In the rows, 128 means zero.
Each path below is one point turned by a fixed rotation once a step. After each direction that follows a path, write how fast that rotation turns it, in degrees each step (0 if it stays still).
Each turn is a multiple of 5 degrees from 10 to 175, or 0.
Each row of a path follows its step; steps can be skipped.
Path 1:
step 0: [120 127 130 124 127 128 121 121 128 122 127 134 130 131 139 112 129 128
 116 117 134 137 112 115 132 141 133 134 112 134 130 119 124 112 127 135
 144 130 132 123 138 143]
step 1: [141 125 129 141 119 119 128 120 130 115 121 127 143 135 133 131 120 123
 149 123 125 128 131 123 127 132 117 130 123 124 135 116 123 137 141 133
 145 117 130 119 123 115]
step 6: [135 127 115 126 123 121 121 132 138 112 124 120 126 124 132 121 114 131
 147 125 135 125 124 115 136 132 133 131 116 146 137 119 120 129 136 129
 140 126 118 122 137 138]
step 7: [138 131 140 136 130 133 134 115 129 129 127 114 151 133 132 126 136 139
 117 125 121 128 123 130 137 126 115 141 122 124 136 118 133 129 127 133
 150 118 129 127 129 131]
step 11: [134 127 129 127 119 126 133 132 140 119 124 130 134 143 117 123 131 129
 141 126 138 115 141 125 128 147 138 125 111 118 130 120 119 132 128 134
 141 134 115 115 134 128]
step 13: [126 131 133 126 133 125 123 120 127 114 103 116 139 127 145 129 127 123
 136 122 121 121 132 129 142 141 115 125 135 134 132 127 127 129 123 142
 139 115 130 137 131 132]
step 16: [115 118 131 114 120 130 134 124 129 114 128 124 138 125 135 121 133 140
 139 118 141 129 131 125 128 146 136 124 132 137 134 129 127 124 126 124
 140 136 134 111 141 136]
step 21: [108 124 129 128 116 132 125 129 133 121 121 144 125 134 131 123 126 132
 131 125 141 122 128 118 133 133 146 124 129 112 138 127 146 123 125 141
 134 137 118 119 131 128]
step 26: [123 126 129 116 120 134 128 123 136 124 133 129 140 130 137 109 127 136
 133 129 138 129 117 123 125 145 123 111 142 118 123 135 141 124 131 145
 122 125 127 128 139 123]
step 27: [131 132 123 137 127 121 127 147 133 125 132 142 133 129 142 110 132 128
 130 129 142 122 138 123 125 128 138 133 113 122 139 120 119 116 137 136
 138 139 125 120 121 125]
[131 127 130 126 124 128 129 129 126 128 132 129 126 128 127 125 133 135
 128 129 126 126 128 128 128 124 126 132 126 126 132 129 128 121 129 126
 127 125 128 131 126 129]  145
[129 127 134 126 133 127 125 122 128 126 128 129 133 124 129 125 130 129
 131 131 126 129 127 127 126 131 124 131 128 128 127 128 128 129 125 126
 125 127 129 125 129 126]  115
[123 128 129 128 126 126 126 127 125 129 127 125 130 126 133 131 127 132
 129 127 125 128 133 126 128 127 130 132 132 129 128 124 130 128 130 125
 133 128 133 127 125 128]  120
[128 130 129 132 127 125 127 128 127 129 124 133 130 132 126 132 131 129
 128 127 126 128 128 128 126 126 130 130 124 121 130 128 127 131 128 129
 128 132 128 126 127 122]  110
[128 127 128 129 126 125 127 134 132 130 129 125 129 124 128 130 130 133
 126 134 131 131 128 127 132 131 126 127 124 129 127 126 128 134 130 126
 128 128 127 129 125 127]  85
[126 127 126 127 129 126 133 131 129 128 130 131 129 125 129 121 129 129
 129 125 125 127 130 127 127 129 132 127 128 126 125 131 135 130 128 128
 124 131 130 128 126 129]  65
[126 129 132 130 130 131 131 129 127 127 127 124 128 131 130 130 133 127
 132 133 127 127 129 127 131 131 133 130 132 128 133 132 127 130 128 126
 127 131 125 131 130 132]  10
